In the data rows, the value 128 means zero.
Some points, one per row:
[ 98 106  97 106  95 104  98 121]
[ 98 138 116 202 159 140 131 102]
[ 98 113 100 127 155 117 110 113]
[163 133 161 123 122 113 151 150]
[ 98 100 105 108  99 110  97  96]
[123  97 117 143  97 105  97 112]
[129  97 140 113 135 173 127 109]
[120 107 117 111 106  98 121 184]
[ 98  97  97 104 144 132  97  96]
[107 139 127 107 108 129 113 189]
[ 98  97  97  97  95 103  97 119]
[114 171 199 236 144 149 118 124]
[123  97 143 169 130 123 163 176]
[ 98  97 159 120 108 185  97 150]
[ 98  97  97  96  95 122  97 116]
[112 158  97 145 117  96 102  96]
[156  97 146  96 109 114 137  96]
[188 178 178 138 183 118 180 135]
[255 221 234 142 169 108 247 100]
[159 104 173 149 210 162 130  96]
[ 98 144 104 230 139  96  97 134]
[ 99  97  97  96 131 129  97 169]
[105  97  97 134  95  96 124 106]
[122 114 114  96 103 102 137 103]
[185 185 158  96 117 172 162  96]
[ 98 130 103 125 119 127  97 137]
[148 170 116 100 153 119 126 107]
[131 109 128  96 141 141 152  96]
[151 168 100 129 118  96 151  96]
[101 111 129 125 143 107  97 110]
[151 158 111  99 150 128 120 121]
[ 98  97  97 114  95  96  97  96]
[106 133 131 144 161 167 128 127]
[109 206 109 135 233 243  97 155]
[126 107 116 126 134 134 113 134]
[118 131  97 128 129 119  97 226]
[ 98  97  97 142 130 107  97 120]
[140 115 159 124 145 152 105  98]
[208 134 180 149 218 122 143 135]
[111 145 109 117 105 104 131 115]
[ 98  97  97 113 148 110 101 232]
[175 143 170 147 175 137 142 108]
[167 198  97 133 103 122 202 103]
[ 98 103 140 146 146 147  97 111]
[135 181 101 155 156 111 145 130]
[107 131  97 129  95  96 105 170]
[127  97 117 142 103 118 124 164]
[180 206 138 167 145  96 146 165]
[183 153 185 122 157 127 157 153]
[132 112 150 116 132 160 136 116]
[231 230 151 128 160  96 185 179]
[ 98 200 110 164 155 135 135 171]
[140 144 114 104 160 128 126 104]
[117  97 138 141 197 213 126 138]
[ 98 127 130 128  95 124 100 195]
[168 186 127 157 164 141 139 114]
[105 118 126 121  95 116  99 168]
[106  97  97 101  95 104  97  96]
[ 98 104  97 105 125 110 130 119]
[160 143 157 120 165 149 157 108]
[111 115 124 108 144 184 116 226]
[191 131 210 124 188 162 193 117]
[ 98  97  97 129  95 103 100 113]
[156 174 137  96 158  96 138 136]
[ 98  97  97  96  95 147  97 122]
[106 139 138 120 118 112 106 154]
[102 119 153 141 122 155  97 182]
[142 136 181  96 209 226 189 144]
[156  97 170 120 123 146 142 163]
[113 141  97 103  95  96 132 114]
[ 98 102 101 102 114 103  97 114]
[ 98 100  97 149  95  96  97  96]
[121 134 117 111 135 181  97  96]
[ 98 104 120 175  95 184  97 178]
[ 98  97 106  96 121  96 119  96]
[ 98  97  97 131 163 143  97 147]
[192 199 134 111 179  96 191 102]
[106  97 100 124  95 107 110 121]
[ 98 109  97 111  95  96 110 199]
[146 126 123 134 101 106 135 129]
[139 174  97 122 150 144 122 122]
[198 186 162 117 141 100 202 133]
[98 97 97 96 95 98 97 96]
[189 211 173 169 162 132 124 109]
[136 140 141 128 153  96 103 173]
[136 106 148 168 108 110 106  98]
[145 255  97 255 136 166 183 138]
[98 97 97 96 95 96 97 96]
[157 127 180 129 174 171 152  96]
[108  97 114 101 112  96 107 123]
[104 122 175 160 133 179  98 200]
Here are 16 more points, each followed by its number:
[137 118 146  96 139  96  97 120] 0
[170 207 135 226 154 161 188 100] 1
[149 118 136  96  95  96 130 153] 2
[123  97 119  96  95 114 138 158] 3
[100 119  97 151  95  96 107 146] 4
[119  97 172 175  98  97 157 162] 5
[164 139 130 140 119 108 195 121] 6
[108 113  97 104 111 105 122 118] 7
[104 126 101 101 118 113 118 211] 8
[128 128 103  96 100 153 124 114] 9
[182 141 231 146 200 220 198  96] 10
[134 230 209 251 170 169 192 136] 11
[129  97 159 119  99 137 137  96] 12
[162  97 193 142 164 133 157 105] 13
[219 198 175  96 149  96 178 118] 14
[154 120 117 115  95  96 205  99] 15
Which of these numbered points is nearest to each point below, looking only along the 2 directions in which the first points spread most? Its number follows each.
[217 155 255 255 175 150 198 171] > 11
[170 135 110 124  95  96 189  96] > 15
[149 162  97 100 116 100 109 176] > 12
[166 146 166  97 101 143 186  96] > 6
[173 117 208 189 144  96 141 137] > 13
[121  97 151  96 133 117 127  96] > 0
[188 167 154 152 116 136 118 173] > 13
[192  97 253 185 161 130 193  96] > 1
[ 98 112 135 152  95  96 116 132] > 3
[138 111 143 141  95  96  97  96] > 2
[ 98  97  97 137  95 105  97 133] > 4
[150 145 125 144 102 134 118 108] > 12
[112 119 112  96 101  96  97  96] > 7
[150 161 134 135 123 111 171 120] > 6
[168 205  97 133 131 121 162  96] > 6
[134 114 127  96 111 117 129 125] > 0
[140 124 163 135 185 234 142 190] > 10
[129 171 112 143 131 116 100 116] > 12
[114  97 140 102 133 131 124  96] > 9
[ 98  97 109  96  95 101  97 147] > 4
[154 136 113 141  95  96 155 115] > 15
[205 165 226 134 185 219 194 116] > 10
[127  97 106 140  95  96  97  96] > 7
[123 138 114  97 111 110 137  96] > 2
[ 98 100 107  96  97 140  97 111] > 4
[218  97 203  96 173 159 226 177] > 1
[102 117 122 122 163  96  97  96] > 9
[109 172  97 136 175 160 101 121] > 5
[124 111 131 132 112 110 105 106] > 9
[130  97 108 114 133 124 117  96] > 9
[167 161 211 182 255 255 233  96] > 11
[102 137 122  96  95 144  97 205] > 8
[177 137 176 158 126 101 196 112] > 6
[163 207 100 165 119 140 193 102] > 6
[157 160 140 117 119 114 154  98] > 6
[144  97 176 128 128 135 107 145] > 5
[119  97 153 132 128 111 177 120] > 12
[136 124 125  96 116  96 131 111] > 2
[110 161 102 124 176 134 108 131] > 5
[139 126 115  97 117  97 117 111] > 2
[120 108 108 126  99 120 147 100] > 2
[117  97 129  96 123 127 128  96] > 9
[220 223 162  96 133 111 187 133] > 14
[187 135 189 104 124 142 160 164] > 13
[124 121 122 160 112 108 119 106] > 0
[166 116 171 116 139  96 166 129] > 6
[ 98 124  97 116 135 155  97 172] > 8
[160 115 180 108 125 127 160  96] > 6
[131 150 156 150 199 234 129 187] > 11
[150 204 117 180 189 224 133 118] > 10
[105 157 125 145 133 121 125 132] > 5
[146 144 145 125 208 255 135 185] > 11
[123 125  98 100 132 105 142 141] > 0
[101 137  98 123 115 106  97 206] > 8
[122  97 163 114 121 165 154 144] > 5
[169  97 161 180 184  96 177 187] > 13
[114  97 115  98 104  96 101  96] > 7
[164 170 130 119 113 107 132 123] > 6
[122 104 121  98 102 112 162 141] > 0
[124 104 113  96 119 127 139  96] > 2
[ 98 107 107  96 113 141 106 232] > 8
[108  97 109  99 101 131  99 135] > 4
[101 113  98 152  95  96 134 112] > 7
[134 112 148 104 114 104 126  96] > 2
[164 117 177  96  95 106 164  96] > 15
[148  97 197 138 205 236 173 178] > 11
[164  97 211 159 142 122 170 119] > 13
[ 98 119 111 163 112 107  97  96] > 3
[183 100 175 115 150 149 188 168] > 13
[172 118 164 126 189 133 114 122] > 13
[121 128 106  96 113 143 103  96] > 9
[129 112 146 100 126  96  97 124] > 9
[199 200 200 123  98 102 224 126] > 14
[112 139 104  96 133 160  97  96] > 9
[200 218 146 132 138 120 215  97] > 14
[203 211 150 128 145 119 211  96] > 14
[166 195 125 150 153 151 134 132] > 13
[137 158 130 113 134 116 155 112] > 6
[ 98  97 106 111  95  96  97 162] > 4
[151 202 100 128 162 163 144 104] > 13
[126 120 122 127 146  96 115 126] > 12
[106 106  97 143  95  96 126  96] > 7
[169 112 169 102 135 175 194 174] > 13
[166 160 142 122 116 103 149 150] > 6
[153 135 179 144 118 133 155 180] > 13
[ 99 100 121 208 110 127 101 143] > 8
[155 129 154 141 125 134 113 138] > 5
[164 109 148 112  95 117 179  96] > 15
[148 241 104 187 217 232 129  96] > 10
[106 103  97 122 107  97 126  97] > 7
[105 105 107 105 102 125 147 142] > 3
[208 172 169 107 157  96 191 122] > 14
[142 145 196 137 128 167 162 159] > 13
[130 151 116 112 132 142 125 101] > 12
[178 219 130 104 137 137 203  96] > 14
[244 223 203  96 171  96 211  96] > 14
[132 107 129 138 129 103 129 122] > 12
[192 165 180 178 167 125 161 136] > 1
[ 98  97  97 156  95 182  97 168] > 8
[127 116 124 102 102  98 132 107] > 2
[214 178 178 104 156 105 195 125] > 14
[134 166 126 119 143 118 118 105] > 12
[200 214 137 101 168 111 169 122] > 14
[ 98 102  97  96 130 170  97 164] > 8
[114 155 102 119 103 115 129 111] > 2
